Turns, then the turns between two rows, first turn first; the first pair answered
turn G:
[ -7 -14 -10  33  19   1   3  28   5 -15  13   7 -12  22 -23]  ->  [ 11 -13 -12  17  26   7   7  25  -9   1  21   3 -11   6 -26]
[  9  22  -7   2 -13 -26  26 -17   6  -5  -4  11  14  14  30]  ->  [ 22  20 -13  -4  -2 -22  33 -17  -5  12  -3   5  11   2  29]
[ 14 -15  19 -25  15   6 -26 -19   0  16  32 -22   5 -22 -11]  ->  [-14 -14  13  -3  -7 -10 -37 -22  32 -25  10  -9  11  17   0]
[-12   0   8  18  17 -13  13  14   7  23  -4  10 -12  -4  -5]  ->  [ -2  -6  22   2  15 -16   3  10  -3  31   6   1  -9 -12  -8]
turn J:
[  3  32  -9  55  34   0 -25  14 -16 -37 -65  36 -12  10  -3]  ->  [ 29   7  36 -10  34  -8 -85 -12 -34 -24 -24   6   3   0 -17]
[ -7 -12   2   5  -7  -2 -47 -11   8 -27   7  13   8  16 -13]  ->  [  8 -12  10 -31  -3  -3 -26 -20   0  16  33 -16  11 -13   2]
[ 19   0   5  20   7  32 -66 -23 -45 -17   5  -9  -2  -9 -39]  ->  [ 37   5   1  -5  12  30 -16 -25 -41  28  31 -36  -1 -44 -21]
turn U:
[  4 -23  21 -26 -15  -9 -44 -13 -14 -27  25 -22   8   2   4]  ->  [ 23  -4 -13  11  22  20  20  20 -45  17   5  -6 -10 -33  -2]
[ -5   9  -7  14   0 -16  18   6  -5 -12   1  16 -11   7  -5]  ->  [ -9   2   1   3  -8 -21   4  -1  -2 -16   4   9  -5  15  -8]
[  0 -21 -33  -5  -1  -8   7 -39  31 -10  16 -18  12  45  28]  ->  [ 20 -25 -27   7  40  20 -35 -23 -29  -6  -3   4  -1  30 -26]

Between the rows of a pair lie 2 to 3 turns.
[ 10  -4  -5  -8  -2  11 -42 -11 -26  18  37  -7  -6 -31   0]  ->  [ -5   5 -29  31   3  24 -33   5 -26  -3   1  21 -16 -21 -12]
G then U then J
[ -6   4 -15  16  -8 -20  33   5  28   9   2 -10   7  14  29]  ->  [  7   7 -18  28  20   5  27  22 -11  24 -11   6  -9  -7   0]
U then U
[ -1 -10   0 -14  16  21  -8   7 -21  -1 -12  14   0   0 -22]  ->  [-13 -12   1  -5  15  16 -12   7 -12 -19 -21  14   0  11 -20]
G then G
[ 12  -4  -4 -34   0  -7 -22 -15 -27   2  21   6  -2   2 -13]  ->  [ -3  11 -32   6  14   5  11   6 -28  -1  -7  26 -16   0 -16]
G then U
[-11 -12  -5 -12 -21 -19  -5 -27  31 -17  14 -10   4  18  18]  ->  [-19  -2 -25  24  -3  -7   0  -4  21 -33 -16  14  -8  29   3]
U then U then J
[-15 -13   2   4   9   7  14 -18  -3  31  12  -3 -49 -39  28]  ->  [-10 -17   6   4  16  12 -15 -16 -20  26   4  -1 -47 -39   6]
U then U
[  3  -1   3   9  31  18  13  18 -33  27 -15  27 -11 -13 -19]  ->  [-26  -7   3   2 -17 -23  17  -5  36  -6  -7  12  13  31  28]
U then J
[-45  40  12  45 -13  -1  32 -11  27 -60 -30 -10  -3  45  27]  ->  [  8  12  68 -33  12  16 -55 -33 -39 -27   8 -35  -3  10 -20]
U then J
[-55   5  -8  32  -5   0  12   3  26 -19 -32  24   9  18   1]  ->  [-40 -14  27  -4   1   2 -54 -11  -2 -17 -13  16   8  16 -25]
U then U then J
[ 10  -8  15 -29 -27 -24  -9 -13  26 -13  16 -16  26  12  30]  ->  [ 19   8 -10  -6  -9 -13  52   8  17  19   7 -11  17 -13  35]
U then U
[  0  12 -18  -4 -14 -15  20 -10  32  -1 -10   4   4  19  36]  ->  [ 26  12 -17   0  27  16  16  11 -19  24 -17  17 -12 -15   1]
G then U then U
[-23   2 -18  30 -21   0  16   8  39 -27 -31  12   6  26  20]  ->  [-20   0  -9   4 -31 -12  24  -7  54  -7 -10  -8  18  17  37]
J then U then U
[  5 -14  24 -13  -1  -9 -44 -19 -28 -15   5  -7  -2  -4 -20]  ->  [ 16  -3  20 -28  -8 -12   1 -23 -18  16  28 -23   3 -22   4]
J then U
[  3  -5   3 -24  -5  -7 -56  -5  18 -16  41 -21  20  23 -41]  ->  [ 26   1   0 -38  13   6 -31  -3   3  21  50 -33  16  -5 -41]
J then U
[ -1   1  -7  30 -17 -12   4   1   0 -56  10   7   3  57  17]  ->  [ 44   6  -3   6  22  15  36  11 -46  18  36  -8 -10  -3   2]
G then G
[  5 -35   7   4   4  13 -53   5 -27  -5  -3   5 -14   8 -55]  ->  [-14 -35   8   4 -27 -15 -51  -8  13 -31   2  -2   2  39 -24]
G then J then G
